Where one turn sends some rows of the set: a few examples, then the rows asked:
nur: [-11  20  16 -11 -16 -17  19 -24   3  -8  21 -10  -9 -12  33 -10   0   7]
bet: [ 17  32   1 -21  -2  19  26  -4  -4 -20   6 -12  -8  -4  18  -1  14 -14]
danin: [ -8  19 -23   4   0 -12   6 -10  11 -17  11 -12  -5 -13  16  -9 -19  -5]
Mever: [ -9  29  13   0  -5 -20  14 -20   0 -12  14  11   1 -10  20  -1 -10  11]
zam: [ 20   0  10 -24  -1  16  29  -5 -23 -17   5  -1 -25   0  22  -6 -11   5]
fer: [  1 -11  11 -15  -2  -9  18   6  -2   5  33  -2  -9 -28  -4 -12   0  -9]
beko: [ 18  20   0 -21 -16  19  21   4  -2 -16   9  -9  -5  -3  15   5  14 -21]
gefir: [-16  22  19   5  -9  -8  19 -18   1  -9  15   7  -4 -19  22   3  -8  18]
Tuda: [ -5  28  14 -10  -7 -20  14 -25   2  -8  21  -1  -2  -4  27 -10  -3   3]
rin: [ 16  -2  11 -20   8  17  23  -8 -23 -16   8   0 -24  -4  27  -2  -9   2]
biv: [ 19   3  18 -15   8   8  26   4 -21 -12   6  -5 -22   2  23   8  -5   7]
Mepe: [-10  -3  -9 -13  -8 -16  29  16   9  -7  14 -26 -18 -12  -5  15   1   1]
dilen: [-26  27  -4 -18   1  -9  19 -13   3 -25   0 -22   1 -18  13 -17  -4 -11]
Natu: [-27  31  -4 -15   4 -11  14 -10  -5 -23  -2 -19  10 -13  15  -5 -12  -8]
kibor: [ 20   0   9 -14  -5  -2  31  -2 -32  -7   5  -9 -18   4  18  14   0   7]
fovom: [-11  -4  20 -35  -2 -14  28  12  -5 -12  18   3 -13 -27  -2 -11  -2  -1]
lafit: [ 15  -4   7 -13  -8  11  31 -11 -35  -5   4  -1 -11  -1  11   4  -5   2]
kago: [-14  17 -20  12   1  -8   9 -11   7 -16   7  -7  -2 -22   5 -10 -15  -7]
lud: [ -8 -11  11 -18   8 -17  18  10  -4   3  30  -6 -15 -24  -2  -7 -10  -8]
gonog: [-11  15 -22  -1   0   3   2 -12   3 -16   8  -6   0 -20  18  -8 -21 -14]
pip: [-14  22  12 -10 -13 -15  19 -24   3 -18  22  -7  -6  -8  35 -14 -11  10]
ditab: [ 16  26   1 -20  -6  13  26   0 -13 -13   6 -14  -3   3  13   6  11 -20]
muku: [-17  -5  14 -30   7 -21  28  11  -7  -5  21  -8 -14 -25   0 -10  -9  -4]
moz: [ 12  21  -4 -12 -21  14  24  10  -6 -24  -3   9  -4  -9   1  18   6  -6]
muk: [-16   4  15 -16  14   8  21  20  10  -8  13 -28 -11 -15   1  11   2  -6]
Vul: [ 19  24 -10  -8  -9   7  27  10  -7 -22  -1   9 -12  -3   3  16  -3  -1]
Tizup: [  9  -7   1 -16  -7   2  30 -13 -38  -9   4  -4 -14  -3  16   8  -3   4]
fosu: [-14  -9  -7 -11 -15  -3  24  12   9  -6  11 -35 -14 -20   6  13   2  -1]
nupu: [-18   3   9 -21  13  12  30  19   7 -20  10 -27 -18 -17   5   5   8  -3]
fogim: [-19  18  13   6 -10 -10  20 -23  -3 -12  19   5   5 -12  24   0 -11  12]
fub: [ -6 -11  12 -18   0  -7  25   8  -2   6  33  -6  -2 -29  -5  -3  -3  -2]
zigip: [-10  -4  15 -38  -2 -13  29  13   3  -6  27  -6 -14 -28   0  -9  -2   4]
guz: [ 14  25 -15  -3 -11   8  28   0 -10 -21  -2   6  -6  -9   2  16   5   4]
bol: [-25  25 -15 -22  -5  -5  15 -13  -4 -24  -2 -13   4 -17  19  -9 -14 -15]
zakan: [ -8  -9 -14  -2  -8  -4  27  11   3 -10  17 -27 -16 -16  -6  15   7   0]
maso: [-21   0   9 -14   1  13  22  18  12 -14   6 -29 -14 -24  10  12  -3   1]

fer moves to rin
fub moves to zam
gonog moves to maso
Now find these:
guz moves to dilen
muk moves to Vul
Tuda moves to lud

Where one turn sends some rows of the set: a few examples, then the rows asked:
Zere: [  4   8  33  13  17 -27  11  -9  -1   5  -2  22   5 -11   9  29   6  15
   2 -10  -3  28 -17   1   4  10 -23   5   1]
dolo: [-14 -15   9  14   0 -25   2   6 -17 -14  -3  29   6  -7  13  22  16  -8
   6   8  -5 -17 -23   8  40  -4 -16 -17   1]
zifif: [-18 -11  20   9  19 -19   2 -11 -15 -15 -13  20   4 -32 -12  11   6  10
  -2   5   8   5 -10  -4  31  -3 -32 -12  14]
Saned: [  3   7   6  28 -10  -2   3  10  -7 -14  11  17  27 -13  15  21   4 -11
   0  10   8   4 -18 -34  20 -21 -12 -36  24]
zel: [ -9 -12  19   8  10  -6   0 -18  -9 -20   2  17  -8 -24   6  11   3 -20
  14   1  -5  -5 -25 -26  27 -15 -13 -33   0]
Pobob: [-10   3   1   0  23 -17   7  -2   7 -12  15  17  14  -8  25  18  -8 -14
   3  -4   0  15 -17  15  13   9 -15  27   9]
Sudov: [ -3   2   4   3  26  -5  13 -10   8 -17  23  20  12   5  18  25 -13 -16
  11  -9  -7  -1 -24 -15  15  10   0  17   7]
Vadum: [ -4  11  17  31 -17 -18  -3  14   2  -2   2  30  31 -21  18  19  18  -2
  -2  17   3  16 -13  -6  26 -13 -25 -20  21]
vula: [  0   3  25  34  -6 -10  17   0   4  -8   3  15  30 -23 -11  11  11  11
   0   6   2  20 -10 -27  21 -14 -20 -27  24]
fupe: [-12  -1   2  12  15 -13   5  11  -4  -5  -1  18  15  -2  37  41   7 -29
   1  -8  13  11 -12  -3   9   1 -14  -1  -7]
Kalo: [ 24  -7  25  20  -5   1   0  -6   3 -17  21  23  17   6  -2   6  -2 -11
  -8  20  13  24  -3  12  28 -14 -35  -3  17]
zetom: [ 23  -7  26  31   3  12  -1 -15   8 -20  24  30  15   8 -10  10  -2 -18
  -2  17  11  16  -4 -13  32 -10 -30  -5  17]
voso: [ -1  -7   3  18  32  -3  13 -20  -3 -10  15   5  13   1  11  29   7  -4
   6 -15 -14  10 -14 -41   7   2 -21  -7   3]
bosik: [ -2   6  14  13  26 -12  17 -18  15 -14  16  20   1 -13   2  13 -14  -8
  13 -14  -3  24 -22  -4  11  16 -13  21   6]
bas: [ 16  -9  28  14  -4  12  -2  -4   5 -18  22  27  26  15   4  15  -1 -25
  -6  23  13   8  -1  -3  32 -16 -21  -3  15]

bosik moves to Pobob
Vadum moves to Saned
Now find these:
dolo moves to zel
bas moves to zetom
Zere moves to fupe

Where one turn sends some rows of the set: a few examples, then the rows asked:
mobof: [-11  -7  17   0   6   7  10 -12 -11   9   9   7  -7  23  15  13  -4]
pazo: [-14   4  11 -15  -7  -6  20 -16  -8  -7   7   3 -23   6  -4  12 -11]
kitun: [ -8  12 -16  -2  -3  -4  10  -5  22  10  16  18   9  12   4   2   3]
nemar: [ 16 -28  -6   9  -4   5   6   9  14 -13   3  -8  -8 -15  -5  -7 -13]
rap: [ -9  23   5   5   4 -10  16   0  13  -1  18   6   3  -1 -13  -9  15]
Golo: [ 21   6  20  -5  12 -18  -1  -2   7  -7  12  13  18  -3   8  12  -4]
reli: [  1   4  -1   9   7 -19  12  21  10  10 -18   9   3   3  14   6  -5]
vurub: [ 14  13  -4  16   0   2   2  14  -9 -13  10  -4   1  26   5  -6  -5]
Lege: [ -1   8  17  13   1   3  13  13 -21 -14  14  13   1   8   6 -10   9]
Pid: [  6   7   4 -16   9  10  -7   4   5 -15 -11  16  10   5  21 -21 -15]
zesef: [ -6 -24  -5   2   8   2   2 -13  10  14   9  -8   6 -19  17  -8  -7]
beg: [ -9   0   5  -3  14  16 -10  -1  -1   8  19  -3  -8   7   1  -6 -31]
san: [ -2   9  -5   0  -4   2  -5   4   7   1   6 -23   6   7 -11 -15 -26]
buz: [  5  11 -16  11  -4  12  17   6  13 -12  -1   2   4  -9  21   5 -25]
rimit: [ 16 -17   4  -3  -3 -15  -9 -13  -2  17   4  12  -4 -10  16   2  -6]
Ziv: [ 21  -3   4   7   4  -4 -12  14  11 -14   9  -6 -22 -14  -4 -16  -2]
gifes: [  7   3 -18 -13  -2  -7 -17  -8 -13  -6   5  -5 -19  16   4  -4  -2]
rab: [  5   4  15  -4  14   4  -2   0 -10  -9  26 -12 -10 -18   3 -12 -21]
somiv: [ 18 -14   6   3  -7   3  -6   7  -4 -34 -14  -1   5  -3  -3   2 -10]
Tize: [  2   9  12   4   9  13 -22  -1  -5  14 -10 -11   5   3   0   6   0]
valuv: [  7  -2 -15  -6  10 -14  25 -14  -9 -22   5  -2  -2   7 -11  -8  -6]
sola: [  3   1   1   1 -15 -10  12   8  13   0  11 -14 -21 -22  14   9  -4]
dalud: [ -6  -4  -5  29   3   9  -1  -3  10   6   8  17  -5   5 -12 -11  -1]
Talum: [ 12   3   2   6 -15  -1   9  -2  -6   3  -5  -6  -5   5   4 -33   7]
tuto: [ -5 -10  12  -4  -7  29   7  -2  -1 -13  -8 -13 -10 -17   8  -5  -5]
duse: [ 17  -8   4 -11  -3 -10   3  -6  13  -5 -21  12 -13   5   1  20   1]
rimik: [ 10 -17  12 -18  -8  17  -6  -1   9 -12  21  18   3   1   4   2  -7]
Fena: [-14 -10  14  -4  10  -2  23  10  14 -14  -5  17  -3   3 -13 -18  -5]
Fepuf: [ -8   0 -16  -3   6   1   4 -17  17  -6  -7  10  11  -3  -4  21 -19]
funi: [ -3 -13 -14  -7   2   5  11   2  13 -18  12  22 -12   4  13  -2  18]
Tenus: [-17  -1  -6 -20  21  -1  13   5 -11  -6  -8  -8  -2   6   8  15  -9]
mam: [  8  12   1   1   0   8  -7  18   6 -22  10   8 -22  15  12  -2   1]
geg: [ 14  -3   6  12  10 -11  -5 -17 -22   1   5  -3   4 -15  13   6 -17]
rovop: [ -7  24  -4 -20   7  -2  14   6  18  -1   1  -1 -14   1 -14  -6  -8]
vugo: [  5 -18  11 -19   1  -9  10   1   1  12   5 -11  10  -8  -9   6  10]
sep: [  2  17  -7  -5   5  -8  -7  -7  17  -9 -17  11  -4 -16  12  19  -6]
linot: [-19   6  13  12  29   1  -6  -5   3  -8   8   3 -17 -11  -5   9  -5]
ket: [  3  -8  -5  -5  17  11   8   1   2 -34   8  12  11 -11  16   0   9]
sol: [ -2   8  -9  -3  21   1   4   9   8  -4   3  16   4 -27  18 -13   9]
zes: [  1  -2   9   7  -8  -8  22 -20  -7  -2   5  -3   5   0 -11  19 -21]

san moves to zesef
rimit moves to pazo
Now find these:
kitun moves to funi
reli moves to Fena
Golo moves to valuv

